One turn moves every row onto another: examples first, then more rows asked:
z462: [ -2   7 -10 -11  12  27  11  34  -7  18  10  27  29  24  11  14  -8 -56
   3  -9  19   8   6 -43   4]
z823: [-23 -22 -19  37 -27   3 -26 -16  32  16  -2  16   9  10  -2  13 -19 -19
  13  -9  20 -17  -2 -19  12]
z884: [ 11 -13 -19 -11  13  -6 -20 -22 -30  31  -9  18 -24  43 -21  24   8 -24
 -20 -33   1 -29  -6  26  24]
z385: [  2 -32  26  20  -3  10  -6  19 -33   0  42  24  16   0  -5  25  37 -26
 -19 -13  27 -15   0  30  33]
z730: [  1  15  -3 -13 -11  12  19  21  22  14  11   5  33  45  -1   7   9 -26
   8 -28 -20 -12  19  24  76]
z262: [ 19 -34   4 -15 -20 -44  -1  17 -14  17  21  -5  15  29   0 -14  36 -12
  20 -17 -21   3 -22  30  18]
z688: [-42   9   2 -28   8  -3   4  -8  11  25  10  39  -1  12 -40  17  26  -9
 -16 -43 -11   1 -21  -3  -8]
z403: [-42  20  18   9  -3  -9   1   2   4  33  21   3  29   1 -28  14  18   8
  -8 -66  -4  13 -14   2  22]
z669: [-15 -21 -15 -13 -15  -5  25 -14  23   2   0 -23  -5  22  -5  17 -12 -25
   8  -3  32 -41  -6 -24 -11]
z269: [-26 -19 -12  10 -28  17   6  22  26  22  34  18  14  32  32   0  29 -12
   6  -3  33 -38  -9   6  -3]
z617: [ 26   2 -31   5 -25   6   1  -3  19  28  -2   7   4  14  -1  20  45 -38
 -26   2 -10 -17  28   2  -6]
z372: [-11   6 -24  -5   1   1  14   9 -18  28  -2   9   6 -22 -33 -16 -27 -52
 -20 -21  23  -1  10 -23   7]
z192: [  1  12   5 -11 -21   5  15  12  14  15  11   3  -2  59   0 -25 -20  -9
  17   4 -27 -54   1   3  29]
z853: [ 34  12 -12  28  -3  -4  18  24  -5   5 -20  47  18   5 -19  11  21 -27
 -23 -15 -28   0  -9 -21   2]
z278: [ 10   7  -2  23 -18 -24   9  -6  14  19  -4 -30  -2   8   4 -33   0 -15
   5  -7  -8  14  28  18  29]
z601: [  9 -29  21  -1 -29  -5 -19  12 -16  10  44  40  12  17 -36  10  -5 -19
 -11 -26   6 -55 -19   0  43]
z780: [-27   6   8 -12  16  -4 -17  -7 -12   3  47  14   7  14 -15  12  47 -20
  38 -45  -5  14 -14  -7  10]
z285: [ 19   0   4  11 -20  28  17  12 -47   2 -15 -19  25   9  -7  16  19   5
 -24   2  17 -32   0  -2   7]
z417: [ 16  17 -16  -5  24  12  -8  -3 -37   4   9  14  15  19   4 -25   3 -32
  25 -51  -6 -43  17  22  39]
z229: [-33  23  10 -21  -2  -5   5  11   2  28  50  -3  16  10 -32  13  38 -11
  14 -57 -14 -41  -4  -6  13]
z195: [ -8 -30  -4  39  10  -1  18   2   0  24   9 -20  23  16  17 -12  10 -25
  18 -27  39 -20   1  -5 -20]
z953: [-38 -15  -1  24 -32   3  -2  16   7  20   9  -5   1 -14  -9 -19  -7   9
   5  -4  32 -56  -2   9  11]
z784: [-28   9 -17  17  -8  15  -2  40  -4  36  37  25  42  -8   0 -27 -14 -51
   9 -21  -9 -15  15  -3  24]
z644: [ 10  10  -7  18 -24 -40  -6  29  -7  26  19   9  10  13   4  14  28 -13
 -13 -22 -51 -50 -10  19   2]
z713: [  3 -11  29   4  31 -17  24  24  -3   8  17   2   0   5  15  33  27 -44
 -29 -14   7 -26  27  27  -4]
z493: [ 11  -5  35   0 -15 -44  -5   0   8   5  19  14  14  20 -11   4 -47 -13
  -5 -38  -6 -23 -14 -15  36]
z718: [-21   2  -5 -43  -8  13  25  37 -30   5  33  -1  28  -2   6 -28  -1 -40
  13  -6  26 -13   1  -3  11]
z252: [-34  26 -18 -17 -35   9  18  27  14  12  27  15  15  -4  -9   8 -22 -35
 -21   3   9   1   4 -14  41]
z394: [ 13 -19 -11   9 -19  31 -21 -20 -36  13   8  32  27  46   7 -29   0 -11
  10 -17   1 -18 -18  11  16]
z83: [-36  14  30  -2  36  -2  11  13 -20   5   7   8  -7   6 -39  17  22  -2
  19 -33 -12  -6 -15 -19  -4]
z850: [ -6  24  -6  21 -20 -25 -13  -3 -30   7  -1  -5  -7  12  13  38   3   8
 -36 -25  -5  -9 -15  28  32]
z662: [ 18 -24  26  -6  18  -9   6  29 -21  24 -12 -10   0  63 -17  25  11  -9
  19 -15  -8 -21  -7   3  37]
z632: [ 12  -9 -13 -10 -23 -18  41  11  10  16 -11   2  18  -6 -45 -23  19 -23
 -25 -22 -14   1   0  29  39]
z297: [ 10  -5  16 -18  11 -52   9 -15  25   9  13  13   0  15  20   9 -15 -45
 -18 -34  -3  -2  10  13  -1]
z975: [ 23  33 -10 -26  -5   3  13   6 -42 -35   0  24  -2  12  13   4  15  -9
  -2 -13   8 -12 -18  -8  17]

z688 goes to z403
z385 goes to z713
Where do these go?
z269 goes to z195
z718 goes to z462
z192 goes to z394
z884 goes to z850
z417 goes to z975

